Each path is a new rotation, seen through one point. The rows after it are directions, each followed by how far the rotation turns it, in degrees a step (0 if it stays put).
Each turn is a multiple of 5 degrees from 10 to 175, or 0.
Each row of a path follows its step; steps can be skipped.

step 0: -2.754 -0.041 -2.232  1.021 -1.006 -0.085 -0.954  2.468  2.355 -0.812  1.434 -1.323  0.306  2.627 -0.656  0.698  0.757  2.939 -2.336  1.664  1.204  0.647  1.801  1.709 -0.916 -0.933  0.066 -0.695  1.172 -1.937  1.256  0.494  1.397  2.807 -0.116 -0.695  1.570 -1.086 -0.832  2.004  1.873 -0.150 -2.330  1.339
step 2:  1.704  0.781  0.744 -0.177  1.352 -2.019  0.210  0.654  0.487  0.735 -0.252 -0.796  1.321  0.206  2.307  3.765  1.449 -0.167 -2.280  0.072 -2.974  0.969  0.573  0.088  1.533  0.337  1.760  1.564  2.749 -1.201 -0.669 -2.697  0.881 -2.251 -0.134  1.727 -0.604 -3.267 -2.530  0.913 -0.754 -0.013 -0.825  0.283
step 3: -0.281  1.895 -1.909 -0.213  0.158 -1.125 -1.251  1.452 -3.200 -2.224  0.840 -0.886  0.154  1.307  0.694 -0.544  1.439 -2.680 -1.153 -0.261  1.180  0.531 -3.068  0.021 -0.517  0.428  1.446 -1.299  1.400 -0.954 -0.544 -0.759  1.857 -0.532 -1.945 -0.822  3.172 -0.886  2.206  1.374 -2.258 -2.710 -1.903  0.998
step 4:  2.900  0.192 -1.880 -1.362  0.624 -0.155 -1.014 -0.725  1.292  0.025 -0.914 -2.550  0.314  0.566 -1.643  1.034  1.489  1.174 -0.369  2.247  0.217  1.756 -1.366  1.240 -1.132 -0.600 -0.054 -0.662 -0.277 -1.691 -0.444  0.618 -5.743  0.594 -1.672 -1.615 -1.269 -1.942  1.780  1.597  0.386 -2.193 -0.100 -0.282
step 5: -2.367  1.318 -2.478 -0.580 -0.248 -1.074 -0.149  0.597  2.485  0.304 -2.204  1.247  0.441  0.334 -2.761  1.945  1.447  0.804 -2.589  1.433 -1.979 -1.478  1.776 -0.541 -2.327  0.327  1.700 -0.059  1.299 -0.567 -0.492  0.212 -0.143  2.929 -1.343  2.350  1.551  0.676 -1.177 -1.005 -1.898 -1.880  1.431  1.238
step 6: -1.435  1.958  1.310 -0.884  3.876  2.453 -1.727 -1.169  1.594 -0.452 -0.745 -1.391 -1.056 -0.301  0.680  0.097 -0.617 -2.811 -1.792 -2.381 -1.729  1.162  0.266  2.647  1.475  0.183 -0.484 -0.706  0.665 -0.649  0.801 -0.804 -0.449 -1.137  0.468  1.280 -0.008 -0.114  1.121 -2.362 -1.541 -3.562  1.667  1.115
step 7:  1.021  0.090 -1.110 -0.090 -1.553  0.834 -1.781 -1.859  1.930 -2.205  0.474 -2.243 -1.825  1.738  1.741  2.967  1.175 -0.840 -1.047  0.945 -1.042  0.439  1.530 -1.574 -1.125  1.844  0.001  2.598  1.402  0.886 -0.422 -0.961  1.307 -2.368 -1.902 -0.323 -0.771 -2.602  2.439 -1.992 -0.159 -0.100 -2.181 -0.487
step 8:  0.945  1.639 -3.529 -1.286  0.412  1.126 -0.577  0.336 -0.530 -1.427 -0.620 -0.850 -1.663 -1.837 -0.909 -0.223  0.086 -0.521 -0.509  0.965 -0.415 -0.360 -2.494 -0.965  0.170 -1.338  1.231 -0.076  1.916  1.691 -2.236  3.352 -0.682  0.493  1.532  1.645  1.902  1.226  3.926  0.419 -0.331  0.436 -2.356  2.643
step 9:  2.040 -0.495  0.471  0.169  0.979 -0.175 -1.685 -2.218  3.217 -0.616 -1.686 -1.099  2.175  1.418  0.221 -0.629  1.594 -0.219 -1.980 -0.161 -0.531  2.103  2.009  1.907 -0.301  0.387 -1.021  1.002  0.865 -1.418 -0.486  2.746 -0.988  3.502  1.704  1.724 -1.674  1.512  0.838  2.912  0.786 -0.891 -1.325 -0.235
Directions:
 0.050  0.731  0.303 -0.116  0.354  0.232 -0.504 -0.039 -0.484 -0.645  0.453 -0.329  0.413 -0.282  0.718 -0.461 -0.250 -0.306 -1.270  0.211  0.857 -0.100  0.589 -0.234  0.257  0.078 -0.135 -0.462 -0.069 -0.603  0.684 -0.251  0.517  0.743  0.190 -0.509 -0.857  0.675 -0.343  0.049 -0.474 -0.236 -0.286  0.278
115
-0.700 -0.417  0.064 -0.218 -0.433  0.782 -0.503 -0.275  0.214 -0.266  0.029  0.401  0.282  0.199  0.248 -0.195  0.259  0.701  0.044 -0.304 -0.253  0.324  0.253 -0.683  1.062  0.699  1.142  0.374 -0.053  0.637 -0.054  0.077 -0.395 -0.164  0.943 -0.450 -0.065  0.950  0.541  0.398  0.159 -0.242 -0.060 -0.395
25
-0.325 -0.265 -0.048 -0.140  0.336 -0.401 -0.431  1.414 -0.109 -0.532  0.718  0.165 -0.627 -0.001 -0.302 -0.550 -0.113 -0.349  0.554 -0.244  0.067 -0.322 -0.419  0.406 -0.216 -0.417  1.127 -0.451  0.327  0.789  0.362  0.313  0.611  0.403  0.024  0.369 -0.266  0.254  0.581 -0.046 -0.323 -0.174  0.676  0.650
145
 0.162  0.315  0.236 -0.334  0.584  0.454 -0.071 -0.050 -0.522  0.357  0.128 -0.071  0.204 -0.591 -0.328 -0.282 -0.417  0.461 -0.621 -0.726  0.331 -0.417 -0.857  0.591  0.198 -0.125 -0.270 -0.919  0.513  0.264 -0.820  0.700 -0.852 -1.147  0.467 -0.343 -0.173  0.188 -0.064 -0.656  0.244 -0.287  0.123  0.177
155
 0.076 -0.526  0.229 -0.850  0.379 -0.465 -0.427  0.099  0.689 -0.048 -0.283  1.107 -0.826  0.733  0.050  0.028 -0.276  0.727 -0.437 -0.590  0.215 -0.246  0.096  0.115  0.070  0.207 -0.471 -0.116 -0.540 -0.612  0.391 -0.739 -0.353 -0.292 -0.044  1.037  0.128  0.749 -0.484 -0.147  0.093 -0.045 -0.050  0.612
80
 0.017 -0.485 -0.689  0.773 -0.345 -0.106  0.089  0.696  0.075 -0.357 -0.236  0.107  0.083 -0.674 -0.232 -0.045  0.049  0.030 -0.469 -0.691 -0.944  0.711  0.909 -0.016  0.784  0.453 -0.310 -0.990 -0.629 -0.566  0.219  0.753  0.190 -0.499 -0.440  0.185 -0.288 -0.198  0.056 -0.300 -0.399  0.300  0.507 -0.111
80
-0.512  0.054 -0.294  0.068  0.246 -0.415 -0.160  0.025  0.498  0.429  0.442  0.471  1.182  0.017  0.314 -0.653 -0.171 -0.407  0.608 -0.136 -0.560  0.375 -0.196  0.000  1.061 -0.540 -0.524  0.132  0.529 -0.098 -0.997 -0.043  0.405  0.529 -0.236  0.570  0.076  0.327 -0.558 -0.350 -0.162 -0.751 -0.719  0.331
115

step 0:  1.654 -0.088 -0.305 -0.876 -1.141  1.819  3.025 -1.501 -0.525 -1.458 -0.090  0.283 -0.088 -1.207  0.880  0.397 -0.001 -0.622 -1.598  2.845 -0.210  0.997  1.193 -0.370  2.122  1.131  0.638  2.211  0.346  0.168  0.201 -2.964 -1.770 -0.941  1.512  3.299  0.347  2.425  0.421  0.262 -1.019 -1.427  2.675  4.056
step 1: -1.087  0.799  0.299  0.633  0.103  0.400 -4.563  2.870  0.926 -0.999  1.355  1.509  2.209  1.259 -0.572  1.121 -2.214 -0.816 -1.440  1.260  1.252  1.551  1.149  0.670  1.686  0.813 -3.408  0.088  0.852  0.985 -1.424  2.172 -0.176  0.198 -2.224  0.471  0.338 -0.984  0.168 -1.807  1.316  1.518  1.230  3.044
step 2:  0.977  2.142 -2.896  0.789  0.970 -0.938  0.404  0.378  2.397  2.024 -0.588 -1.968 -1.640 -0.205  0.046  1.092  1.488  0.223 -0.079  3.243 -0.067 -0.721 -1.676  1.326 -1.219 -1.521 -2.002 -0.618  1.491  2.465 -0.653  0.364  1.235  0.038 -0.023 -2.544  1.902  2.056  1.521 -2.470  1.073 -2.991 -1.189 -1.664
step 3: -0.696 -0.961 -1.259  1.275 -0.447 -0.450  1.752 -3.426 -0.887  1.686  1.533  1.108  1.247 -1.149  4.046  1.314 -0.001  1.819 -1.498  0.036 -0.510  1.269 -1.792  2.033  0.791  1.625  1.274 -0.832 -1.561 -2.183  0.803  0.489 -2.026 -3.282  1.553 -0.102  0.871  2.582 -0.496 -0.153  0.590 -0.223  0.131  2.469
step 4:  0.657  0.291 -1.085 -1.573 -2.658  2.125 -0.162 -0.152  0.650 -1.059  0.608  0.592  0.428 -0.783  1.681  1.014  0.002 -1.163 -1.553 -1.844  2.919  1.214  1.765  0.560  2.966 -1.205 -2.205 -0.224  1.634  0.092 -1.084 -1.737  0.566  2.854  0.358  0.475  0.388 -1.531 -1.894 -2.256 -1.872 -0.459  3.482  2.601
step 6:  2.037  0.320 -2.710  1.144  1.855 -0.488 -1.210 -0.377  1.869  1.466 -1.378  1.257  1.935  2.008  0.681  0.340 -0.723  2.760 -1.131  0.721  0.033  2.943 -0.304  1.204 -1.237 -0.929 -1.593 -0.819  0.345 -1.959 -1.047  3.205 -1.108 -1.874  0.643 -3.437 -0.966  2.650  0.381 -1.629  1.299  0.060 -0.492  0.312
step 7: -0.209 -0.322 -3.903 -2.066 -2.653  1.351  2.693 -0.127  1.489  1.808  1.532 -2.446 -0.158 -0.470  4.155  1.386  0.880  0.619 -1.043 -0.330  2.264 -1.268 -1.069 -0.244  0.695  1.180  1.388  1.127  0.196 -1.648 -0.277 -0.787  1.099 -0.802  0.284  0.319  1.842 -1.368 -0.921 -1.400  1.527 -2.705  1.192  0.541
step 8: -3.128  0.193  0.489  1.215 -0.292 -0.638  0.492 -1.740 -3.304 -1.525  2.876  1.173  2.023 -1.734 -0.410  1.104 -0.469  1.488  1.999  0.794 -0.402  0.549 -0.801  0.274  3.797  0.787 -2.623 -1.791 -0.425 -0.188 -0.308  0.152  0.291  2.578  2.000  0.222  0.077 -0.886 -0.241 -1.828 -1.194 -0.403  2.301  2.469
step 9:  3.688  1.306  1.160 -0.818  0.473  2.278  0.247  2.191  1.479 -2.548 -0.583  0.917 -0.945  0.440 -1.325 -0.342 -0.666  2.178 -0.754  1.341 -0.793  1.963  1.832  0.025 -0.191 -1.696 -1.470  0.777  1.786  0.900  0.232 -1.637  0.280  0.235  2.439 -3.088 -0.739  1.963  0.177 -4.023  1.015  0.203 -0.111  1.423
Directions:
 0.451  0.669  0.509  0.001 -0.075 -0.849 -0.320  0.512  0.812  0.041 -0.039  0.282  0.476 -0.243 -0.456 -0.448  0.540 -0.331 -0.354  0.968  0.400 -0.034 -0.016 -0.812  0.263  0.001  0.000  0.037  0.432 -0.546 -0.849 -0.210 -0.375 -0.177 -0.169 -0.330 -0.313  0.083  0.548  0.269  1.004  0.899  0.481 -0.415
85
 0.583  0.288  0.894  0.382 -0.714 -0.289 -0.003 -0.461  0.116 -0.282  0.185  0.449 -0.213 -0.604  0.356 -0.012 -0.611  0.357  0.576 -0.331  0.318  0.476  0.193 -0.060  0.226 -0.493  0.073 -0.291  0.631  0.430  0.615 -1.294  0.295  0.397  1.044  0.424 -0.164  0.106 -0.490  0.461 -0.075  0.733  0.112  0.338
80
 0.051  0.662 -0.001  0.358  0.521  0.476 -1.131 -0.071  0.112 -1.037  0.592 -0.663  0.103 -0.464 -0.113  0.456  0.256  0.135 -0.426 -0.124 -0.185  0.558  0.030 -0.305 -0.859 -0.136  0.700 -0.488  0.198 -0.039 -0.027  0.234  0.162  0.169  0.639 -0.522  0.326  0.925  0.252  0.022 -0.042 -0.217 -0.907 -0.658
100
 0.240  0.096  0.084 -0.942 -0.336  0.191 -0.235  0.042  0.571 -0.361  0.811 -0.636 -0.154  0.125  0.946 -0.509  0.290 -0.339  1.011 -0.167  0.747 -0.900 -0.399 -0.157 -0.444  0.122 -0.837 -0.015 -0.266  0.830 -0.449  0.388 -0.521  0.562 -0.122 -0.339 -0.044  0.211 -0.444  0.487  0.077  0.076 -0.314  0.175
130
-0.147 -0.097  0.740 -0.161  0.603  0.198  0.096  1.004  0.335  0.404  0.449  0.012  0.077 -0.747 -0.665  0.039 -1.245  0.217 -0.255  0.076  0.012  0.429 -0.173 -0.065 -0.036 -0.905  0.144  0.877 -0.560  0.388 -0.007  0.043 -0.175  0.801 -0.622 -0.719  0.016  0.279  0.083  0.416 -0.243 -0.411  0.258  0.664
90
